Where one turn sends some rows of the set: a few examples, then the rows asked
tarun: 18, -24, 28, 6, -7, 8, 2, -15, -1, -8, -12, 15
Malis: -5, -16, 10, -17, -19, 6, 6, -3, 4, -6, -11, 11
busa: -3, -18, 10, -20, -16, 4, 7, -11, 3, 3, -10, 11
velud: -8, -23, -11, 19, 1, 10, 5, -23, 3, -2, -10, -7
Lov: -6, -8, 5, 9, 28, 13, 0, -23, 10, -7, -15, 6
zaz: -2, -7, 3, 11, 28, 14, -3, -16, 9, -14, -16, 5
pava: 15, 6, 4, -5, 1, -7, -9, -11, -4, -15, -8, -8
lemu: 2, -17, 7, -15, -17, 7, 4, 3, 2, -12, -10, 8
Bevi: 3, -23, -14, 19, 4, 9, 2, -18, 1, -7, -10, -11
poset: 17, -25, 30, 5, -7, 7, 2, -17, -1, -6, -12, 15
gizip: 14, -18, 5, -18, -13, 3, 2, 1, -1, -9, -11, 5
finus: -2, -9, 3, 7, 30, 12, -1, -23, 9, -6, -16, 4
neduf: 13, 4, 5, -10, 4, -10, -6, -24, -4, -2, -8, -6
fito: 3, -9, 2, 8, 31, 12, -3, -21, 7, -9, -15, 3
tifur: 7, -19, 8, -22, -12, 1, 6, -12, 0, 6, -11, 7
Kur: 3, -24, -14, 18, 5, 8, 3, -22, 0, -2, -10, -10
Guvi: -16, 6, 11, -5, -5, -4, -1, -24, 4, -3, -8, 2
Soniv: 17, -19, 6, -22, -11, 1, 3, -7, -2, -1, -11, 4
kavud: 16, -24, 29, 7, -8, 9, 1, -14, 0, -11, -13, 16
veret: -2, -23, -12, 18, 4, 8, 4, -25, 2, 1, -10, -8
kalam: -14, 8, 10, -1, -8, 0, -4, -12, 4, -17, -8, 1
bav: -2, 4, 10, -9, 0, -9, -2, -30, 1, 5, -9, -2
nuris: 14, -25, 30, 5, -7, 8, 3, -19, 0, -5, -12, 17
gok: 2, 7, 6, -1, -4, -2, -7, -6, 1, -23, -8, -5
soki: -2, -22, -13, 22, 1, 11, 2, -15, 2, -10, -10, -9
rem: -7, -7, 4, 10, 28, 14, -2, -19, 10, -11, -15, 6
podub: 10, -24, 31, 6, -9, 8, 3, -17, 1, -7, -12, 17
lim: -7, -22, -12, 22, 0, 12, 4, -18, 3, -7, -10, -7
sop: 2, -8, 3, 9, 30, 13, -3, -18, 7, -12, -16, 2
Para: 11, -23, 29, 7, -9, 9, 2, -15, 1, -10, -11, 17

soki moves to lim
fito moves to sop
Guvi moves to bav
Where do these go?
tarun moves to kavud
Malis moves to busa

Where one turn sends some rows of the set: a few examples, then the rows asked
dis: -18, 2, 1, -8, 8, -5, 3, -5, -1, 7, 7, -4, -3, 14, 1, 8, -7, -5, 8, 1, -5, -4, 24, 9, 9, 23, 8, 0
Savo: -5, -8, 1, -3, -18, 9, -7, 7, 15, 1, -1, 14, -2, 14, 3, -12, -1, 9, 16, -10, 12, -1, 4, 6, -1, -22, 1, -2
Lup: 4, -11, 4, -13, -10, -14, 15, -17, 0, -9, 2, 1, -8, -11, -4, -12, -7, -10, 2, 15, -9, -10, -11, -14, -12, 2, -17, -7
Geme: 19, 13, 10, 7, 14, -3, 12, -14, 2, -12, -3, -17, -1, -6, -10, -4, -16, 6, -5, 11, 1, 4, 9, -4, 13, -14, 11, -10
Ripez: -4, -15, 1, 6, -9, -2, 5, 4, 19, -13, 6, 12, -4, 17, -3, -8, 8, 13, 19, -1, -2, -12, 7, -1, 7, -17, 3, -1
ros: -1, -15, 8, -12, -12, -11, 6, -14, 2, -4, -4, -1, -13, -20, -2, -15, -6, -8, -3, 4, 0, 2, -16, 2, -17, -1, -17, -3
dimub: -18, 0, 4, -13, 16, 1, -5, 0, -2, 4, -5, -4, -5, 13, 5, 6, -11, 0, 5, 0, 3, 2, 19, 17, 4, 23, 3, 0
digo: -12, -6, -3, -15, 1, 17, 1, 1, 8, -2, 10, 14, -2, 12, -5, -15, 0, 6, 25, 8, 9, -13, 4, -9, 5, -14, 6, -12
Lilu: 17, 7, 12, 0, 20, 2, 1, -5, 4, -6, -4, -16, -7, -14, -4, -11, -9, 6, -13, 6, 8, 14, -3, 10, 4, -15, 12, -13
Gobe: -17, -1, 2, 12, 4, -14, -2, 8, -10, 11, -2, -21, 3, -13, 16, -13, 3, 17, 15, -2, -5, -9, -7, -7, 10, -14, -11, -8
mek: -15, 10, 5, 3, 13, -1, -2, 10, -13, 21, 5, -10, 3, -10, 23, -15, 7, -2, 8, -4, 4, -8, -13, -14, 6, -10, -7, -10
nezu: -11, 2, 7, 11, 23, -11, 6, 10, -8, 4, 2, -13, 1, -5, 21, -11, 13, 8, 9, 4, -7, -16, -12, -16, 9, -6, -10, -8
pulor: -13, -1, -3, -9, -1, -12, -2, 2, 3, 14, 14, -3, -6, 13, 7, 4, 0, -9, 1, -4, -8, 0, 17, 16, 4, 19, 10, -1
nazad: -12, 7, 15, 20, 9, -7, 0, 8, -7, 9, -11, -12, 2, -6, 22, -7, 6, 6, 7, -13, 4, -4, -7, -7, 9, -11, -15, 3
vobuk: -1, -1, 7, -6, 4, 18, 0, 8, 13, -8, -3, 22, -2, 23, 5, -9, 2, 2, 14, -2, 16, -9, 3, -7, 1, -13, -2, -1
pedu: -3, -4, -4, -10, 5, -15, -5, 10, 5, 5, 4, -1, -4, 21, 15, 4, -3, -2, -4, 1, -10, -2, 14, 16, -1, 20, 4, -1
Bido: -7, 15, 5, 11, 3, -5, 3, 6, -13, 14, -4, -10, 10, 1, 21, -8, -4, 3, 12, -2, 0, -14, -2, -22, 12, -11, -14, -4
Vel: 6, -9, 14, -7, -6, -10, 13, -16, 1, -17, -14, 3, -9, -8, -1, -7, -11, -8, -2, 7, 0, -4, -9, -9, -12, 3, -24, 2
Deme: -17, -16, 6, -3, 6, 10, 2, 3, 16, -6, 13, 13, -11, 5, -5, -13, 18, 4, 17, -3, 7, -6, -1, 4, 3, -13, 10, -5
Dozad: -2, -4, 7, -16, -17, -4, 9, -20, -5, -1, -5, 1, -6, -15, -6, -12, -18, -11, 4, 7, 3, -2, -8, -10, -13, -1, -19, -4
Lebe: 27, 14, 10, 5, 15, -5, 10, -6, 6, -5, 6, -9, -4, -2, 0, -7, -2, -6, -17, 6, 1, 5, -1, -3, 6, -13, 15, -10
fuda: 24, 10, -2, -5, 7, -7, 2, -4, 2, -1, 5, -17, 0, -7, -3, -13, -15, 8, -9, 16, -3, 5, 0, -1, 5, -17, 14, -20
gona: 0, -6, 15, -12, -1, -3, 14, -17, 0, -6, -1, 6, -13, -14, -2, -11, -2, -21, -5, 4, 4, -3, -15, -9, -15, 5, -16, -1
geg: 14, 15, 8, 3, 1, -1, 6, -13, 1, 7, 8, -17, -3, -14, -8, -10, -12, -3, -9, 2, 6, 11, 4, 3, 9, -18, 18, -12
Zad: -9, -4, -6, -16, 6, -7, -11, 8, 0, 5, -5, -5, -1, 17, 11, 2, -15, 7, 3, 5, -4, 1, 16, 17, -1, 19, 0, -5

Bido moves to mek
dis moves to pulor
Where do these go?
Ripez moves to Savo
Geme moves to geg
Lup moves to ros

